Turns, then the turns between two rows, first turn first; the first pair answered:
E:
[-0.05 -1.35 -1.66  0.58  1.88 -0.62  0.66  0.19  1.23  2.17 -2.51  1.21
  0.81 -0.62  0.33  0.58] => [ 0.85 -1.87 -1.29  0.53  1.39  0.62  0.99 -0.32  1.71  1.57 -2.27  0.88
  1.25 -1.06  0.53  0.56]
[ 1.32 -0.70  1.86 -1.65 -0.56  3.66 -1.55 -2.33  2.84  0.48  0.24 -3.72
  0.01  0.43  1.95 -1.93] => [ 1.24 -1.28  2.73 -2.86 -1.31  2.34 -1.66 -2.34  1.36  0.47  2.60 -3.20
 -0.91  0.03  0.44 -2.04]
[ 0.90  2.10  0.31 -0.45  1.82  3.21 -3.39 -2.31 -0.60 -2.37  0.04 -4.01
  2.47 -0.46  1.00  0.51] => [ 1.17  1.54  1.23 -1.20  1.39  3.05 -3.17 -2.63 -1.18 -2.71  1.51 -3.76
  2.05 -0.60 -0.09  0.31]
C:
[ 0.47 -4.30  5.55  0.01 -0.41 -2.77 -1.23  0.50 -2.63 -0.08  3.81  1.79
 -1.38 -1.08 -3.75  3.06] => [-3.38  1.58 -1.59 -0.60  0.71 -6.06  0.30  2.56 -3.35  2.35 -0.48  3.26
 -1.27  2.48 -2.97  0.17]
[ 0.66 -0.53  0.28 -1.33 -0.54  2.92 -0.91  0.75  1.96 -1.08 -0.61  0.67
  0.76 -0.18  2.39 -2.16] => [ 0.94 -2.20  1.81 -2.30 -0.99  1.72 -0.71  0.75  1.15 -1.51  1.38  1.74
  0.07 -0.23  0.62 -1.93]
[-0.53  0.00  2.71  1.43  1.08  0.71 -2.10 -0.48 -0.68 -3.31 -0.27  0.32
 -0.57 -3.47 -0.50  0.81] => [-1.51  0.64  1.96  0.34  0.69 -1.62 -1.30  0.57 -1.93 -2.64  0.58  1.82
 -1.26 -2.37 -2.31  0.48]
[ 0.72 -0.56 -0.51  0.18  2.58  1.60  0.31  1.91  2.95 -1.15 -0.03 -0.94
 -0.08 -0.20  1.19  0.86] => [ 1.05 -2.00  0.64 -0.54  2.06  0.51  0.42  2.03  2.41 -1.39  1.64 -0.51
 -0.51 -0.37 -0.21  1.50]
G:
[-0.40  0.24  0.88  0.60  0.31  0.30 -0.45  0.54  1.62  0.70 -0.66  0.37
  0.10  0.82 -0.07 -0.58] => [-0.25  0.09  1.05  0.03  0.25  0.58 -0.49  0.66  1.62  0.86 -0.02  0.52
  0.25  0.84 -0.45 -0.70]
[ 0.36 -0.99  1.68  0.80 -0.37 -0.01  0.25  0.39 -1.08 -2.38  1.13  0.29
  0.36 -2.29 -0.92  1.07] => [-0.55  1.17  0.41  2.30  0.87  0.10 -0.25  0.58 -0.92 -2.17 -0.53 -0.01
  0.57 -2.20  1.45  0.82]
[-0.30  0.11 -0.20 -1.04 -0.69 -0.04 -0.39 -0.37 -0.58 -0.70  2.21 -0.48
 -0.67  0.85 -0.59 -0.96] => [-0.58  1.27 -0.41 -0.46  0.07  0.43 -0.98 -0.80 -0.45 -0.64  1.48 -1.16
 -0.54  0.44  1.17 -0.67]
A:
[-0.31  0.08  0.37 -1.34 -0.05 -0.71  1.20  1.57  0.72 -0.22  0.15  1.11
  0.17  0.47 -1.90  0.86] => [ 0.05  0.96 -0.27 -2.07 -0.31  0.08 -0.07  0.47  1.40  0.68  0.91 -0.40
 -0.61  1.14 -0.51 -0.47]
[-0.05  1.08 -1.48 -3.40 -1.02 -0.62  1.23 -0.37 -1.33  0.03  2.03 -0.27
 -0.51 -0.04 -1.34 -3.75] => [-0.32  0.66 -0.92 -2.62 -0.92 -1.53  2.28  0.63 -2.21 -1.16  1.71  1.50
  0.12 -0.95 -2.68 -2.94]
[-1.59  1.87 -1.12 -1.08  0.30 -1.81 -0.11 -0.81 -3.83 -2.16  2.11  0.46
 -0.88 -1.50 -0.12  0.07] => [ 0.07 -1.82  0.77 -1.68 -0.82 -1.56 -0.31 -0.33 -2.42 -1.25  3.32  0.37
 -0.83 -1.31 -1.81  1.27]
[ 0.71 -1.13 -0.42 -2.13 -1.87 -1.82  2.31  2.12 -0.21  1.73 -0.06  3.53
  1.52  1.34 -4.13  0.07] => [ 1.64  0.84 -2.24 -4.02 -2.12 -0.19  0.20  0.16  1.31  3.26  1.10 -0.09
  0.01  3.06 -0.90 -2.28]
Pairs:
(2 to 4 turns a pair)
[-0.59  0.49 -1.69 -1.91 -1.40 -2.96 -1.10  1.16 -0.80  2.14  0.95  0.17
 -2.04  2.09 -0.88 -0.59] => [-0.48  2.17 -1.47  1.95  0.13  0.61  1.64  1.27 -0.63 -2.49 -2.66  1.76
  1.82 -1.24  0.50  0.41] | C then E then E then A
[-0.96 -0.77  0.83  1.02  1.11 -2.47 -0.09  1.08 -1.74  0.02 -0.22  2.15
 -0.12 -0.24 -1.10  1.17] => [-0.63  1.05 -0.41  2.28  1.75 -0.13 -0.75  0.31 -0.40  0.03 -2.61  0.33
  0.34 -0.23  2.09  0.44] | A then G then A then E
[-0.18 -0.93  3.19 -0.84 -0.41 -0.22 -2.18 -0.08 -1.87  1.26  1.76 -0.69
  0.03 -0.74 -0.01  1.97] => [-0.08 -0.52  2.92  0.95  0.36  0.72 -2.71 -0.15 -0.55  1.55 -0.07 -1.22
  0.79 -0.90  1.67  2.31] | C then E then C then C
[ 3.94  1.58 -4.80 -0.44 -0.50 -1.27 -2.32  1.46 -0.02  2.09 -2.37 -0.93
  0.31  2.35  0.13 -0.70] => [ 6.28 -2.94 -0.02 -0.85 -1.23  0.39 -2.91  0.00  0.07  0.40  0.91 -1.61
 -0.11  0.27 -1.40  1.43] | C then C
[-2.68  2.18  0.07  0.92  0.83 -2.46 -0.08 -0.07 -2.22 -0.60 -0.50  1.63
 -0.09 -0.09 -0.06  0.96] => [-1.27  0.66  0.64 -1.96 -0.72 -2.26 -1.66 -0.73 -1.12  1.47  1.90 -0.68
 -1.99  1.29  0.09 -0.17] | G then A then E
[ 0.63 -1.51  0.69 -0.05 -1.32  2.07 -2.41 -1.66  2.53  1.81 -0.57 -2.65
  0.23  0.09  2.16 -0.30] => [-1.64  1.40 -2.65 -1.23 -0.96 -0.87 -1.52 -0.33  1.03  3.08 -1.53 -0.97
 -0.41  2.45  0.80 -1.72] | C then C then C
[-0.94 -0.85  1.10 -2.18 -1.90 -2.82  1.35  0.25  1.21  2.01  1.10  0.80
 -0.12  0.65 -1.65 -0.44] => [ 0.59 -2.33  2.89 -0.63 -1.75  0.20  0.19 -1.17  2.67  0.90  0.64 -1.48
  0.91 -0.84  1.06  0.32] | C then C then C
[-0.90  2.08 -2.25  2.44  1.54  1.01 -1.35  0.33  0.30  1.24 -4.38 -0.60
  2.54  1.30  4.22  0.66] => [ 0.74 -4.42  3.90 -0.50 -0.65 -1.26 -1.19  0.60 -2.51 -0.26  2.50  1.61
  0.35 -0.51 -2.84  2.79] | C then C
[ 1.68 -3.11  0.76  0.00 -1.15  2.05 -1.04  0.50  3.32 -0.38 -0.85 -0.76
 -0.45 -0.08 -2.51  0.89] => [ 1.68 -1.59  1.66  0.37 -0.55  3.52 -0.90 -0.51  1.45 -3.11  0.29 -0.90
 -0.08 -1.97 -1.19  0.23] | G then A then E then E
[-1.52 -0.05 -0.13 -0.93 -1.26 -2.42  0.08  1.08 -0.35  1.46  1.45  2.03
 -1.80  1.36 -1.11  0.42] => [ 0.73 -2.22  2.78  0.59 -0.92  0.62 -0.95 -0.37  1.30  0.20  1.79  0.30
 -0.83 -0.73  0.60  1.52] | C then C then C
[ 4.84 -1.31  1.00 -2.73 -1.54  2.25 -0.12 -0.06  5.35  1.38  0.00 -1.70
  0.05  0.72 -0.68 -0.79] => [ 3.78  1.72  2.49  0.22  0.66  4.16  0.46 -1.14  2.41 -3.30 -0.90 -0.69
  1.62 -2.76  2.05 -0.31] | A then C
[ 0.39 -0.58  1.96 -1.05 -0.20  0.03  0.42 -0.84 -0.92 -0.80  2.46  0.06
 -0.73 -0.76 -1.35  0.09] => [ 0.79 -0.47  0.66 -1.61 -0.37  0.00 -0.81 -1.19  0.53  0.80  2.32 -1.32
 -1.31  0.54  0.13 -0.76] | A then G then A then A
[ 1.44 -0.85  4.28  1.20 -0.91  3.40  1.57 -1.81 -1.33 -3.63  0.99 -1.71
  0.04 -2.93  0.98  0.59] => [ 0.61  1.25  1.64  0.81 -0.57  1.90 -1.96 -2.35 -0.11  0.78  0.19 -4.81
 -2.46  0.32  4.28 -0.82] | E then G then A then A
